Families of rows that turns and mirrors carry onto each other, the same ones carrying the whole set onto itself: the rest of each named row's family, in list order
4 families of 8 rows
Z19: [ 13.6  14.7   1.4 -41.8  12.4   3.3  -6.6  -5.4 -33.7  10.6  -1.6   3.3
  -7.4  18.6 -24.8  17.5   2.0 -41.2  -1.1   0.1  -1.4 -21.2  -2.4  -4.8
  -5.0  -2.0 -41.8  10.3  32.3  -3.0 -28.3  19.8  -1.1  -7.6]
Z752: [  4.0   3.2 -10.0 -15.9  -8.9 -15.4  -9.1  -7.8   0.9  11.9 -15.5  20.8
 -25.9  37.5 -16.3  -2.4  13.8  -5.1  -6.3  -2.9 -32.8  12.2   6.0  -8.1
  14.6 -43.3 -40.8  -0.7  -5.7 -16.3  -7.0 -20.4  23.6  10.6]
Z650: [ 17.2 -14.9  -0.7 -29.3 -15.3  20.8  14.3  10.6 -14.4 -20.5 -17.9 -25.0
  -5.5  20.5  17.2 -26.3  15.0 -18.0 -16.3  18.9 -23.1  29.8   5.5 -22.6
   7.1   9.2 -23.5 -25.5  21.3 -14.3   8.2   4.0  -8.7  22.6]
Z763: [  5.6   8.2 -10.9 -13.8 -16.0 -15.9 -13.9 -11.1 -12.2  -4.4 -13.4  33.4
 -17.7  46.1  -5.9 -13.6  16.5 -15.5 -17.8   1.0 -38.2  -9.0  18.7 -13.2
  20.7 -34.9 -45.7  11.4  -4.9  -5.3  -4.3  -9.0  18.3  14.6]
Z930: [ 18.2   9.8   0.8  -9.1   1.4   5.0 -11.7  11.8 -23.5 -16.9 -14.0  24.5
  -3.0  32.3  18.7   7.2  32.7 -31.8 -51.2  18.2  -6.4 -22.0  -2.7 -43.1
   6.0  22.9 -14.1  -1.5  22.1  13.4  13.1  -4.3 -12.2  16.5]
Z892: [  3.1  -4.9  12.5  -4.2  28.7  10.3   4.7  22.4 -27.0 -28.8 -21.9 -27.5
  11.6   3.8  -2.8  21.5  -6.1  -9.7 -21.9  15.2  12.2   7.2  -9.5   2.6
 -31.8  34.7  -3.4 -16.3  22.8  -5.0  -1.4  -4.9 -16.0   1.1]
Z401: [  9.6 -12.3  -4.8 -13.6  -2.0   6.3  19.0  -0.5 -21.1 -27.6 -21.0 -27.2
   3.6  36.5   8.0 -30.6   6.8 -10.6 -19.4  19.5 -31.8  30.2  -1.3 -24.1
   8.5  -3.6 -20.5 -35.5  10.2   0.7  12.2  10.9   8.5  14.9]
Z317: [ -7.9 -14.5   3.8  12.1  -2.6  -8.2  -1.0  23.2   0.5 -32.2 -37.0   2.8
   7.6  27.2  16.0  -1.1  14.1  18.7 -30.8  16.5 -15.3  18.4  10.0 -12.6
 -11.8 -10.0  -4.3 -18.9  -9.6  -4.9  35.3 -30.0  13.3  20.1]
Z654: [ -8.9   2.3   2.8 -22.3 -10.2 -19.9 -13.0  -5.8 -22.2 -13.5 -26.5  22.8
 -24.7  44.2  -5.6 -16.1  22.8  -0.1 -18.3   3.9  -8.4 -13.2  27.7 -15.6
  20.5 -44.5 -43.2   6.4   9.1  -0.6   1.3 -17.2  26.8  14.2]
Z830: [  6.0   1.4  -9.1 -17.3  -5.8  26.8   4.3   5.4  -3.1 -32.7 -26.9 -19.5
  -4.5  26.7  -3.7 -21.5  11.8  -9.0  -6.0  14.9 -22.7  28.4   4.8 -24.5
   4.5 -15.5 -25.5 -44.1  22.0  -5.6  18.8  11.4  11.3  16.6]
Z423: [ -4.1 -13.3  10.4  -2.9  31.6  11.1   6.6  42.6 -14.3 -23.0  -5.9  -5.0
   7.7   1.3   7.7  21.7  -1.8 -14.5 -23.7   7.5  12.4  -0.1  -0.3  -2.3
 -34.4  28.7  -7.7 -10.2   1.7   9.6   0.7   6.6 -17.2  -8.8]
Z284: [  7.4  -9.9  -9.3 -28.5  -0.8   0.1  26.5  -6.5 -24.7 -12.5 -12.8 -22.6
   3.1  13.6   4.7 -25.6  13.7 -14.1  -8.5  25.5 -32.0  29.4  -3.4 -15.4
   4.3  -9.8 -32.0 -26.1  33.0   7.5   8.8  14.1   3.8   6.2]
Z516: [ -9.6  16.0   7.9   9.7  29.4 -25.1 -21.5   5.8 -20.0  -5.8 -27.8  32.9
  -1.8  21.0 -26.4  29.3  -3.8  -8.3 -18.9  -8.5   2.8 -28.8  11.0   4.3
 -17.5 -15.5 -25.4  22.8   0.0   3.9  -9.6 -15.5   9.9 -11.6]
Z735: [-18.7 -12.2  23.2  -6.4 -11.5   0.8 -10.6  34.1 -11.1 -29.0 -27.5   6.4
   6.6  24.0  11.0  14.5   2.3  19.9 -41.1   1.0 -17.8   3.7   9.5 -26.9
 -28.6 -16.3 -12.2  -9.1 -28.0 -15.9  17.7 -12.5   5.3  10.7]
Z327: [ -5.3  -7.4   3.4 -10.3  -2.7   2.2   9.5  -1.7  -7.8 -16.4 -29.5 -18.4
  -1.0   3.6 -21.6  12.2 -22.2   5.4  10.3   8.4   2.0  18.5   6.3  26.0
 -41.6  -9.3 -37.3 -13.0  -2.0 -20.0 -10.3  -7.9  10.7  -6.8]
Z468: [ 19.5  17.7  -5.5 -25.1  14.6 -11.3  -5.7  14.9 -16.1 -15.7 -27.2  32.3
  -1.1  24.8  18.8   3.7  35.7 -45.1 -39.6   5.5 -11.1 -14.6  -7.5 -31.8
   2.6  13.2 -23.7  18.7  22.8   6.1  22.7 -10.8 -13.6   9.7]
Z606: [ -2.3  10.9  14.5  -0.5  10.1  -5.0 -35.4  22.6  -9.8 -10.8 -25.5  29.7
  -5.4  33.6 -14.4  39.3   0.8  -6.6 -22.6  -8.9  17.2 -31.4  11.9  -0.1
 -19.6  -4.7 -16.4  17.9 -10.6 -16.2   0.2 -24.9   6.9   7.5]
Z537: [-11.4 -17.1  11.7   6.5   0.0   8.9  -2.7   0.3 -19.3 -10.2 -19.6 -23.9
  -5.8  18.7 -27.3  -0.3 -23.8  18.6   5.6   5.8 -10.6  15.6  24.0  12.6
 -16.3 -18.7 -26.4 -21.4  -2.5 -15.2 -20.9  -2.5  14.3   1.3]
Z703: [ 15.8  13.3   3.2 -15.4 -10.7   5.2   2.4  11.1  -8.3 -20.8 -26.0   8.1
   4.7  33.5  21.0   5.2  46.1 -20.3 -36.5  10.6 -12.9 -25.1  -3.7 -43.0
  -5.6  17.7 -18.5  14.9  32.2  14.1  15.2  -8.1 -10.0   7.5]
Z629: [-10.4 -12.1   2.7  13.5  -5.6 -12.1 -12.6  26.9  -1.6 -27.0 -34.6  13.0
   4.6  27.0  17.1  15.6   2.4  25.0 -45.2  -2.2 -17.6   8.2  10.9  -8.5
 -11.5  -4.8  -9.3  -8.6 -23.3  -3.1  11.4 -24.3   4.2  13.0]
Z208: [ -9.5 -13.0   4.7 -14.1  19.1  -6.7 -10.6   6.6 -23.2   3.2 -16.2  -1.9
  -5.3   9.9 -31.5   8.3 -31.1  -1.3   5.8   5.4   0.5  22.1  14.5  20.7
 -10.9 -29.8 -29.0 -21.1  -5.6 -21.5  -3.9  -2.7  19.5   2.5]
Z641: [-16.6 -24.9  11.0   9.3 -11.9 -11.0  -3.2  15.7  -3.8 -31.9 -30.8  27.1
  -0.5  46.9  17.7   2.3   6.4  14.6 -48.1   4.4 -19.8   9.6  19.0 -18.4
 -19.8  -8.1 -20.0  -1.0  -3.1 -11.5  23.0 -16.8   0.6   6.2]
Z853: [ 24.8  11.1 -16.9 -24.2  20.6  -3.3   3.6 -16.1 -21.3  11.3 -15.1  -0.1
  -8.2  19.9 -21.7  -0.7  13.6 -40.8  11.9  14.4   4.9  -6.6   3.6   7.4
  11.2   1.2 -35.9   2.5  52.0   9.4  -4.7   1.8   6.5   0.5]
Z269: [ -0.9  -1.6  15.9 -12.0  15.6 -28.1 -11.7  12.1 -29.5  15.3 -14.9  27.8
   2.0  18.8  -7.3  34.6   3.1 -12.6 -23.9  -0.2   9.0 -31.6   7.5   3.9
 -22.1  -0.5 -22.2  38.4   1.7  -2.6  -7.6 -23.2  -1.1  -6.7]
Z504: [ 23.8  23.9  -4.8 -28.8  28.2   7.6  -4.5  -0.1 -31.3   4.6 -14.0 -19.9
  -6.3  -4.3 -27.0   1.9   5.2 -43.0  11.5   8.3  -1.9 -10.0  -3.5   1.4
   7.2   0.3 -30.0  -2.9  24.4   3.5 -22.0   5.0  -0.7   4.6]
Z755: [ 17.6  15.8  -1.4 -33.8  17.9   4.6   1.5 -15.8 -37.6  -7.6  -0.6  -7.7
 -11.7  20.6 -24.9  -9.0  10.0 -51.6   4.7  18.2  -8.0  -9.7  -1.7  -2.0
  -2.6   3.3 -41.0   4.2  40.3  -6.8 -17.6  11.3   0.0   2.8]
Z621: [ -9.6  -6.5   0.4 -11.4  11.5 -13.3   3.8  -0.6 -15.0 -17.6 -23.4 -15.6
  -3.9  15.3 -26.0   1.1 -21.5   7.3  13.0   0.0 -19.0  20.3  13.3  31.9
 -19.8 -24.9 -33.8  -5.4  -5.6 -21.4 -19.6  -9.2  15.7  -0.6]
Z196: [  2.5  -1.9  14.6 -13.8  18.0  10.8   2.7  24.6 -32.3 -34.5 -20.2 -15.2
  23.2   9.0   7.6  18.3   2.2 -15.8 -24.6  19.6  17.4 -15.8   1.9  -8.9
 -31.0  31.2  -6.3  -6.1  31.5   7.7  15.1   8.2 -12.7   0.3]
Z398: [ 16.0  -4.7   5.5  -6.1  18.9  17.8   6.6  24.7 -11.7  -5.5 -13.3 -15.9
  24.6  -1.2  -4.5  28.8  -7.1 -20.7 -12.2  12.4  -3.1   8.9 -14.8  -4.9
 -37.3  29.5  -3.9 -11.3  16.6  -7.1  10.9   6.0 -16.2  -3.6]
Z676: [ 11.9  12.4  -3.8 -17.7 -15.0 -14.9 -16.0 -27.7 -20.1  -4.9 -37.5  13.5
 -13.7  40.9 -16.4 -15.9  12.6 -13.3 -10.8   3.3 -32.6  -2.6  17.2 -16.1
  19.1 -34.3 -41.4   8.2  15.7 -18.1  -1.8 -19.3  17.9  20.2]
Z177: [ 11.1   7.2   0.7 -21.1  11.1  -8.1 -18.0  14.6 -26.8  -5.8  -8.4  23.3
   0.3  43.0  13.7   2.5  39.2 -26.4 -41.7   9.1 -18.4 -21.1   3.5 -41.0
  24.3  -2.3 -10.8   4.0  26.3  11.7  18.6  -4.7   1.7  18.0]
Z94: [ -1.4  16.9   5.6  -7.5  16.5 -11.3 -28.6  13.0 -16.8  -7.0 -17.2  32.8
 -10.4  13.4 -15.5  38.3   5.4 -15.1 -19.2  -1.8   5.9 -32.3   9.9  14.1
 -21.3   2.3 -27.4  28.4   6.8  -9.9 -18.7 -24.5  -3.9   2.4]

Which other rows belong to the same family as Z830? Z654, Z735, Z703, Z208, Z853, Z269, Z398
Which other rows belong to the same family as Z423? Z650, Z516, Z468, Z537, Z641, Z504, Z676
Which other rows belong to the same family as Z401? Z763, Z930, Z892, Z629, Z755, Z621, Z94

